128 stands for zero in the data rows.
Some points, each followed by its number:
[136 134 175  93 113 151  94 103 141 145 149 103  88 131 109 151  97  96 103 111 140 136 110 119 121 148 106] 0
[147 154 111 135 102 144 107 108 119 102 107 111 107 153 128 136 125 114 101 132 132 146 108 123 123 114 137] 1
[109 130 149 103 133 149 103 124 153 159 154  98 106 115  99 137  91 108 112  96 164 132 127  95 140 143  90] 2
[103 111 109 121 148 102 149 163 106 116 145 127 169 113 120 104 124 124 163 117 110 104 175 122 142 109 129] 3
[100 113 108 119 144 102 140 158  99 114 145 134 167 119 129 104 128 116 151 119 107 107 169 125 140 109 125] 4
[106 110 112 128 147 106 132 174 132 145 124 133 156 112 139  99 121 125 161 106 119 108 162 106 175 117 109] 5
[121 151 109 110 142 148 113 112 140 134 130 116 114 141 106 141 115 108 117 110 166 141 121 110 132 140 133] 6
[114 119 168  93 115 148  93  97 173 163 143  98  91 124  96 163  96 102 110  94 184 126  95 100 133 181  94] 7
[ 98 112 146 113 153 102 144 169 115 135 157 105 168 116  98 108 108 104 163 107 111 110 181 122 149 125 110] 8
[102 114 123  99 142 115 104 145 157 166 167 101 143 116 116 133  95  99 138  96 152 103 152  92 186 160 107] 9
[107 112 127 121 145 103 129 186 116 135 159 121 176 114 133  97 111 120 157 123 102 105 183 123 157 108  96] 10
[106 109 156 118 125 119 122 155 146 144 161  94 134 109  94 126 110  99 146  95 109 108 147  97 155 154  92] 11
[123 140 109 136 125 125 126 123  95  99  99 158 125 142 162 110 149 138 121 150 111 139 114 151 118 106 141] 12
[112 113 151  95 152 133 118 153 139 148 166  97 151 118 109 119  90 108 153 118 154 136 170 122 153 130  99] 13
[123 109 203  92 119 141  93 108 158 163 171 102  88 117  96 163  97  96 105  90 145 110 119 103 129 166  99] 14
[162 170 121 127 105 164  99 104 134 117 122  99  95 162 120 154 110 110  99 138 145 169 101 135 125 128 134] 15
[164 183 133 121 107 179  98  99 139 136 126  92  89 185 124 161  99 108  95 137 147 168  99 126 111 126 116] 16
[174 155 112 156 110 143 130  98 113  98 108 132 118 136 161 118 149 175 130 173 116 165 104 169 107 115 159] 17
[122 126 100 140 121 103 128 119 106 104 107 175 147 137 183 104 159 159 122 159 105 140 126 158 119 104 152] 18
[120 120 119 129 123 109 123 125 124 120 129 152 143 132 158 115 140 139 131 140 117 130 132 141 131 123 139] 19
[160 165 123 134 114 166 110  98 132 127 123 123 102 169 140 153 124 118 106 148 137 166  99 147 124 129 131] 20
[101 109 145 128 128 108 133 170 136 135 155  89 145 105  91 112 115  99 149  96  92 104 154  93 153 145  91] 21
[141 143 110 150 129 135 137 124 106 104 106 166 138 147 175 119 165 150 116 162 113 152 120 159 124 108 146] 22
[101 110 116 140 163 101 167 165 131 136 117 117 149 111  95 111 134 117 169 101 132 106 155 109 140 129 142] 23
[123 134 149  92 125 150  94  97 154 143 127 101  91 111  95 153  95  97 119 100 180 138  98 103 125 167  98] 24
[131 121 137 150 176 117 166 169 144 161 148 139 149 116 118 147 133 115 150 123 154 124 166 128 146 135 152] 25
[112 110 110 158 132 110 139 160 107 122 116 166 139 111 147 111 163 129 111 132 101 104 135 128 142 109 128] 26
[127 117 117 163 137 102 165 144 118 120 112 151 136 114 131 102 152 159 139 138 105 112 123 130 115 110 153] 27
[136 133 186 105 136 154 107 138 152 170 179  98 121 131 106 162  97  96 110 111 142 132 152 117 156 161 106] 28
Which point above is nearest to each new point? Its number follows each.
[114 117 170  94 112 147  91  96 176 167 146  95  91 122  95 169  94 102 106  94 177 121  94  97 133 185  94] -> 7
[139 109 113 177 147 106 176 144 119 107 106 154 141 110 133 116 166 163 148 144 114 110 131 141 112 111 172] -> 27
[161 164 113 152 143 132 151 122 106 107 103 171 146 146 172 108 154 161 124 185 118 171 132 178 101 106 155] -> 22
[114 113 113 157 125 101 136 144 107 110  98 176 134 134 162  99 164 146 107 141 102 107 109 129 126  98 134] -> 26
[117 110 103 152 132 100 160 136 107 106 110 158 139 113 131 102 164 143 133 121 114 104 130 124 121 106 159] -> 27
[119 117 107 132 134  99 146 133  98  95  94 166 158 108 174 105 154 159 141 163 101 136 139 165 124 113 142] -> 18
[127 168 110  95 137 163  94  85 148 137 132 104  93 157  98 154 101  96  97 104 187 155 102 103 123 147 128] -> 6
[106 111 130 102 138 114 127 144 118 131 166 113 152 114 106 122 108 100 139 104 123 105 165 108 136 126 115] -> 8
[121 129 111 140 146 115 147 140 129 132 113 116 133 129  97 129 134 111 146 104 134 117 139 110 129 126 148] -> 23
[140 113 116 177 134 108 170 142 109 105  98 181 135 117 147 104 177 163 119 148 101 110 118 140  98 101 169] -> 27
[130 126 137 116 133 137 117 114 146 137 123 115 109 109 104 146 117 111 128 111 164 132 111 115 124 153 121] -> 6
[128 112 127 152 128 115 158 123 120 117 114 156 129 125 146 118 161 161 138 142 108 113 115 144 122 124 154] -> 27
[141 106 111 152 125 108 154 143 106  94 110 139 159 111 141 104 154 182 166 155 101 118 148 161 108 110 149] -> 27
[134 115 128 130 137 117 141 128 124 121 137 146 147 117 136 127 141 137 125 139 125 121 144 145 116 122 139] -> 19
[147 175 152  98 102 186 100 103 152 154 146  94  89 180 125 152  92 108  98 125 143 173 100 121 123 136  91] -> 16
[126 110 192 106 131 142 108 151 172 179 184  98 126 118  98 151  91 111 137 100 148 115 156 109 157 158  96] -> 28
[120 112 130 142 127 118 137 127 121 116 115 162 129 120 143 118 152 130 108 134 113 116 118 135 112 127 136] -> 19
[135 107 110 143 106 105 147 112  93  99  98 153 140 114 168 105 159 188 142 162 100 125 109 165 105 102 149] -> 18
[125 109 101 170 124  99 164 124 101  99 104 178 128 113 139  99 187 153 112 130 111 104 114 128 106  98 178] -> 27
[101 109 167 106 110 148  92 111 194 173 155  88  92 120  92 170  95 105 122  96 165 105 102  88 164 196  94] -> 7
[123 112 192  98 101 155  85  96 174 157 175  90  90 109  90 173  97 103  99  98 146 116 105  94 124 171  90] -> 14
[151 157 111 145 125 148 130 117 109 106 110 156 135 157 180 124 160 155 119 168 121 168 118 162 130 107 143] -> 22
[135 113  99 148 107 101 145 114 103  94 107 155 139 113 168 102 161 180 140 155 104 117 119 145 111 106 157] -> 18
[136 108 114 150 142 103 172 148 102 105 105 148 163 113 143 103 158 172 170 150  99 109 150 159 114 104 156] -> 27
[124 127 155  98 128 145 102 107 157 146 143 102 104 112  94 152  96  97 129 100 176 132 113 105 132 168 106] -> 24
[134 130 162 112 108 150 109 105 151 143 147 119 104 126 120 144 109 113 106 124 144 135 110 120 113 149 110] -> 0
